(in the rows, 128 means zero)
The rows of D fall into 3 groups, and each row is roughly a mix of its group's hidden directions.
D:
[[114  80 146 157 161 175 150 134 143 178 123 112 167 106  97  76]
 [ 89 107 118 156 150 138 112 127 103 176  72 117 117 147 199 103]
 [107 198 130 114 103 166 121 110 179 121 110 120 164 118  81 165]
 [123  80 137 110 113  97 149 114 119 149  85  59 170 102  92 152]
 [118  46 137 146 134 133 153 136 118 160 142 130 165  91  87  80]
 [104 194 117 142 129 196 112  90 161 140 120 146  99 162 154 123]
 [129 171 134  64 171  91 157 127 166 145 120 137 101 174  94 124]
 [140  98 139 163 169 123 102 172  86 119 156 182 117 123 180  97]
 [178 173 137 125  83 141 101 112 125  73 152 102 149 107 106 178]
 [104 179 128 127 185 190 140 127 192 142 132 115 102 146 139 128]
 [138 110 126  83  93  62  94 118  82  91 150 141 148  98 109 161]
 [107 160 155 136 157 180 130 105 162 159  76  85 169 125 103 153]
 [126  51 122 161 104 162 124  89  95 155 137  91 140  97 136  91]
 [ 96  60 145 127 148 110 132 147 113 153 111 112 189  76  95 126]
 [121  91 142 113 221 127 147 136 137 124 150  91  90 120 161 153]
 [140 196 116 142 125 187 134 123 180  94 163 131  90 146 139 145]
 [136 159 149 151 162 132 181 170 170  91 137 178 109 147 107 165]
 [115  64 156 170 189 167 152 129 125 145 117  88 138 101 143 141]
 [ 94 162  92 118  54 123 119 100 141 108  96  96 125 122 140 184]
 [131 163 104 106 118 177  83 113 154 118 161  54 133  94 149 134]
 [106  72 142 131 162  87 126 183 102 157 113 154 173 101 119  95]
 [138 100 104 138 155 122 147 176 137 115 191 154  76 130 164  82]
 [136 186 144  83 162 141 126  78 156 104 139 117  98 153 113 183]
 [153 166  86 131  84 144 113 117 136  93 169 116  67 148 178 124]
 [131  93 104 132 108 167 155  80 148 101 187  87  79 110 133 142]
 [143 205 150 110 196 134 109 156 152 116 127 147 112 161 149 145]
 [141 182 104 114  95 154 116  85 151  91 144  87  85 142 152 173]
 [123 135 155 144 185 144  72 165 100 135 142 183 163 110 151  99]
 [109 108 152 144 163  95 150 179 122 174  63 147 167 141 117 105]
 [102 142 140 150 128 116 105 150 104 174  41 135 175 143 147 117]
 [132 127 108  53 138  78 100 119 115 118 189 157  99 130 122 100]
 [125 143 142  97  94  90 119 135 128 117 102 122 195  98  65 168]
 [186 102 153 113 170  80 107 138  74 112 131  91 114 135 167 143]
 [104 147 153 152 150 116 126 167 124 162  40 131 177 140 134 141]
 [131 182 148 156 186 161 120 158 144 151  89 141 118 170 170 114]
 [ 92  75 142  97 158  81 127 138 107 171  90 119 176 105 101 117]
 [141 116 130 158 132 184  86  70  90 149 131 108 108 140 182 100]
 [111 134 120 115 126 160 168 110 189 130 121  52 134 108  92 165]
 [108  65 158 119 155  77 148 129  98 122  99 124 157  99 104 183]
 [120 122 129 142 190 149 137 142 142 123 115  66  93 128 193 165]
 [144  64 117 106 150 101 113 114  88 107 188 110  88 107 165 122]
 [127 180 117  61 121  89 117 121 150  86 165 156 109 133  99 165]
 [195 110 166 156 144 142 136 109 103  77 154  95 120 117 130 183]
 [152 121 165 111 125 117 106 113 102 161 106 130 201 116  63 100]
 [131  75  90 113  98  79 111 129  81 128 158 133  92 126 173  88]
 [111  97 104 190 104 163 138 169 132 162 103 103 142 115 167  77]
 [137 194 135 108 175 133  88 143 132 102 160 181  98 153 161 133]
 [113  77 104 146 115 166 183 109 167 138 145  62 103 108 121 123]
 [104 102 115 186 103 173 159 159 154 169 101 118 157 116 122  78]
 [116 137 131 136 112 106 160 183 153 146 113 190 164 135  73  89]
 [117 105 152 117 136  50 131 150  86 115  86 167 153 127 118 174]
 [132 115 146 140 219 164 144 148 148 143 164 147  96 141 146  90]
 [128  77  94 135 113 138 151  96 125 103 182 106  59 123 166 130]
 [139 209 124  97  83 146  97  81 144 106 134 143 131 145  98 154]
 [143 131 110 146 121 185 109  75 122 114 170 105  71 138 180 122]
 [132  87 123  95 113 123 130  92 128 111 151  48 141  81 104 166]
 [159  65 160 180 170 166 140 124 100 157 129 107 138 122 139  87]
 [ 85 102 113  88  78  63 130 116 112 135 101 148 159 110  86 146]
 [115 206 135 128 149 148 144 164 189  99 122 147 128 137 113 175]
 [155 208 154 126 152 155 126 160 174 104 123 117 157 129  98 163]
 [ 82 169 135 130 138 134 106 139 137 177  46 136 171 145 132 123]
 [ 98  50 134 148 140 115 139 156 110 148 104  90 173  77 129 133]
 [117 200 134 148 128 181 145 153 193 128 117 148 150 136  94 132]
 [117 182 150  70 168 112 100  83 130 116 116 138 119 150 118 185]
 [149 161 114 178  97 202 102 106 130 108 151 117 103 133 176 123]
 [126 170 109  84 126  99 121 119 143  72 164 138  78 137 145 186]
 [174  71 119 151 108  84 162 172 102  94 169 136 101 121 140 115]
 [125 138 113  84 173 121 136 145 161 116 202 167  85 134 119  95]
 [129  85 113 130 151 115 113 104  86 122 143 112  66 141 207 130]
 [116  67 142 176 149 171 166 135 138 170 105  90 154 108 117  99]
 [122 180 152  93 121 114 125 126 152 133 104 157 182 130  50 145]
 [161 111 134 149  88 110 186 161 151 113 105  78 157 113  81 155]
 [149 134 139 157 186 145 116 156 112 136 143 166  90 162 186  83]
 [ 99 178 143 128 113 134 131 149 160 148  79 155 191 126  72 136]
 [185 205 160 131 148 145  82 130 115  97 125 127 134 150 148 158]
 [143  50 133 119 144  94  99 114  60 134 151 115 125 106 157 106]
 [169 188 147 114 114 132  59  97  91  93 136 135 141 133 143 162]
 [127  40 108 161 113 118 155 136  99 141 155 138 101 119 151  77]
 [147 127 128 156 168 201 109 108 132 127 176 110  91 128 176 100]
 [121 163 129 138 123 153 182 152 197  99 150 157 125 126  73 152]
 [129  57 129 117  93  69 137 140  90 128 123 120 169  89  93 128]
 [129  86 129 111  86 120 101  55  81 153 107  85 152 114 115 126]
 [112  85 133 142 157  82 157 185 113 161 104 176 133 143 132  81]
 [ 95 180 140 111 136 138  93 144 147 161  71 114 196 116 106 135]
 [ 95 113 143 132 154 155 147 127 157 170  77  67 176 104 101 138]
 [101 130 110 135 144 106  99 183 111 171  95 151 136 142 180  69]
 [159 167 125 114  74 139 115 133 151  90 153  93 170  92  79 157]
 [126  89 142 144 198 189 140 113 147 137 164  83 110 105 145 121]
 [ 92 122 141 153 129 142 149 151 147 182  69 144 184 127  89  97]
 [130 151 143 102 120  72  84 110  76 124  72 135 144 148 149 173]
 [117 106 167  93 203 104 145 136 133 158 127 162 153 129  73 111]
 [135 175 155 130 201 195 108 116 157 147 146 140 124 145 129 104]
 [163 169 136 131  82 119  84 146 109 101 104  86 183 103 127 165]
 [105 118 109 126 151 173 176 116 188 123 187 137  81 126 109 111]
 [154  76 171 137 169 137 143 113 106 166 137 148 157 128  78  76]
 [141  59 164 167 166 136 152 101  91  98 144 136 109 113 140 176]
 [116 161  76  87  45 106 109 124 148 119 129  84 135 113 121 132]
 [166 120 115 108 146 157 107 125 139 100 216  87 105  98 139 108]
 [125 116  87 116  50 119  85 116 104 136 127  74 151  96 147 107]
 [127 138 123 131 110  87  84 145  82  79 121 142 125 115 183 189]
 [176  88 149 155 157 141 125 102  87  97 153  91  92 126 175 161]
 [126 201  94  90  69 120 128 113 168 129 105  96 117 156 116 137]
 [113  96 109 147 116  82 160 156 107 146 107 186  90 168 157  89]
 [125  59 144 160 185 112 149 177 104 150 128 150 127 122 151  89]
 [ 95 139 122  72 171  68 107 169 132 128 102  97 143 111 148 166]
 [ 64 108  96 124 111 101 169 154 154 149 124 194 111 138 113  97]
 [140 149 131  85 200 103 152 138 152 126 150 135  66 171 142 124]
 [ 95 103 124  85 125  77 125 130 124 118 102  77 157  88 115 190]]

Here is one row from each group, named. Which group is each of the other rows in?
[140  92 100 104  82 115  98  74  89 112 157  77 104 109 157 137]	<62>
[141 204 117  82 141 111  99 121 140  95 146 140  84 161 156 158]	<59>
[132 136 151 118 128  88 157 177 148 133  84 117 188 114  68 151]	<30>

[123 143 113 149  74  87 170 158 138  80 111 165 108 141 125 183]	<62>
[145  94 101 177  74 132 108 142  86  95 161 141 108 109 183 115]	<59>
[116 105  90 115  89  84 131 114 102 103 161 176  66 147 162 122]	<30>
[157 122 169 160 169 131  98 146  81 167  80 135 167 145 149  93]	<30>
[118 136 141  96 219 142  85 138 127 129 176 147 114 118 158 111]	<30>
[ 91  87 152 117 178 107 120 160 119 158  95 113 190  87 108 135]	<59>
[107 176 129 130  77 112 121 146 138 124  98 195 175 131  80 134]	<30>
[ 95 177 122 122 148 113 171 160 176 149  78 158 107 177 124 132]	<30>
[152 107 133  91 132  83  71  91  57 126 129 108 121 130 165 133]	<62>
[129 148  97  82  98  77  89 112 101  89 144 118  92 131 171 167]	<62>
[124 159 146  91 144 126 162 107 172 108 155 170 124 137  52 155]	<62>
